Look-ups in named tables: a row name and a column name give one cell, copied from the table.

Tig =
	Guvum	Bapaba	Limu	Pusel	Dal	Goriti	Zupivug	Kevuzad	Kat
Zag	200	84	148	102	31	157	56	78	109
Zuguvi	207	78	157	140	37	162	48	66	112
Sim	97	172	34	176	134	73	118	163	169
Viz	125	209	14	213	102	61	128	186	217
Manavo	89	177	37	177	136	70	122	174	187
Lem	207	83	174	148	33	145	64	65	105
Toti	213	83	162	148	30	175	45	72	122
Nir	108	215	10	206	91	52	106	182	210
Pob	184	81	160	118	51	150	80	81	110
Gapo	54	63	160	17	172	139	173	87	1
Rit	191	70	157	137	44	152	57	69	113

What is the Bapaba of Lem in Tig? 83
What is the Pusel of Manavo in Tig? 177
What is the Pusel of Toti in Tig? 148
What is the Guvum of Manavo in Tig? 89
What is the Zupivug of Sim in Tig? 118
What is the Kevuzad of Manavo in Tig? 174

Table Mopal
|  | Mut | Gekar | Zur | Zaze | Rukegod | Gug |
|---|---|---|---|---|---|---|
| Besem | 169 | 33 | 82 | 184 | 79 | 151 |
| Mabopi | 118 | 196 | 186 | 160 | 109 | 114 |
| Gofe | 99 | 136 | 6 | 178 | 172 | 105 |
| Sav | 164 | 169 | 117 | 41 | 177 | 122 |
| Rafuf | 76 | 40 | 110 | 10 | 113 | 57 |

Sav, Rukegod -> 177
Gofe, Mut -> 99
Mabopi, Zaze -> 160
Besem, Gekar -> 33
Gofe, Zur -> 6
Gofe, Zaze -> 178
Besem, Zaze -> 184

Fofisu =
fields: Mil, Komaset, Rivu
Nuv: [11.1, -69.4, 14.8]
Zupo: [3.8, -73.5, -19.5]
Fam: [46.9, -43.1, 73.4]
Ganuka: [18.8, -51.6, 84.3]

What is the Komaset of Nuv in Fofisu?
-69.4
What is the Komaset of Zupo in Fofisu?
-73.5
What is the Rivu of Zupo in Fofisu?
-19.5
What is the Mil of Fam in Fofisu?
46.9
What is the Mil of Ganuka in Fofisu?
18.8
What is the Mil of Zupo in Fofisu?
3.8
What is the Rivu of Ganuka in Fofisu?
84.3
What is the Mil of Nuv in Fofisu?
11.1
What is the Rivu of Fam in Fofisu?
73.4
What is the Komaset of Fam in Fofisu?
-43.1
What is the Komaset of Ganuka in Fofisu?
-51.6
What is the Rivu of Nuv in Fofisu?
14.8

Gakuf
|  | Nedub | Bizu | Nezadad | Gira |
|---|---|---|---|---|
| Bukom | 420 | -485 | -552 | 603 |
| Kat | -559 | 231 | 506 | -624 |
| Sunozu | 997 | -278 | -249 | 629 |
| Kuze | -413 | 309 | 124 | 42 |

Kuze, Nedub => -413
Sunozu, Bizu => -278
Sunozu, Nedub => 997
Kuze, Gira => 42
Bukom, Bizu => -485
Kuze, Nezadad => 124
Row with the largest Gira: Sunozu

Fonetak
        Lokoz  Tutefuz  Lavovar  Gizaz  Sugibi  Gulu  Vigur  Bedugo
Vot      1568     3058     1765   1756    1513  2487   1786    2334
Dakibi   2227     1742     1842   1704    1875  2745   1749    1892
Fuven    2014     2039     3369   3610    2031  9374   1934    2252
Zez      1548     2781     1513   3819    1539  1669   1497    2567
Lebi     1575     2904     1823   2683    2879  3503   3222    1581
Niso     3470     1519     3098   1917    2169  3096   1701    1695
Gulod    1482     1653     2406   2050    2571  1882   2557    1746
Kidoso   1507     2237     1457   1964    1516  2374   1573    1454
Dorese   2475     1686     1843   2224    1544  1484   2373    2030
Zub      1783     1546     1962   1724    1961  2893   1851    1519
Nev      1989     1885     1939   1709    4850  1485   1486    3251

Nev, Lokoz: 1989
Gulod, Gizaz: 2050
Gulod, Gulu: 1882
Niso, Bedugo: 1695
Gulod, Vigur: 2557
Gulod, Tutefuz: 1653
Gulod, Sugibi: 2571
Lebi, Bedugo: 1581

Tarepe:
|  | Kivide | Tesa | Digadut | Zav | Rizuzif | Mef | Bov | Pomed |
|---|---|---|---|---|---|---|---|---|
| Madez | 151 | 131 | 172 | 147 | 74 | 101 | 154 | 66 |
| Mot | 207 | 184 | 127 | 142 | 70 | 163 | 215 | 106 |
| Gaz | 103 | 102 | 177 | 93 | 184 | 60 | 184 | 135 |
| Vutuf | 98 | 115 | 130 | 162 | 189 | 172 | 27 | 143 |
| Fad | 62 | 116 | 178 | 125 | 178 | 121 | 153 | 215 |
| Kikuf | 191 | 129 | 65 | 105 | 164 | 137 | 70 | 150 |
| Lam | 108 | 151 | 192 | 196 | 47 | 159 | 156 | 119 |
| Tigakan | 104 | 136 | 127 | 114 | 223 | 150 | 125 | 212 |
| Sed | 136 | 126 | 93 | 112 | 206 | 158 | 93 | 194 |
| Feze | 191 | 149 | 141 | 150 | 55 | 124 | 146 | 44 |
| Fos | 119 | 139 | 169 | 185 | 26 | 159 | 99 | 101 |

Zav of Sed: 112
Kivide of Lam: 108
Zav of Fos: 185
Bov of Kikuf: 70
Rizuzif of Lam: 47
Kivide of Kikuf: 191
Digadut of Tigakan: 127

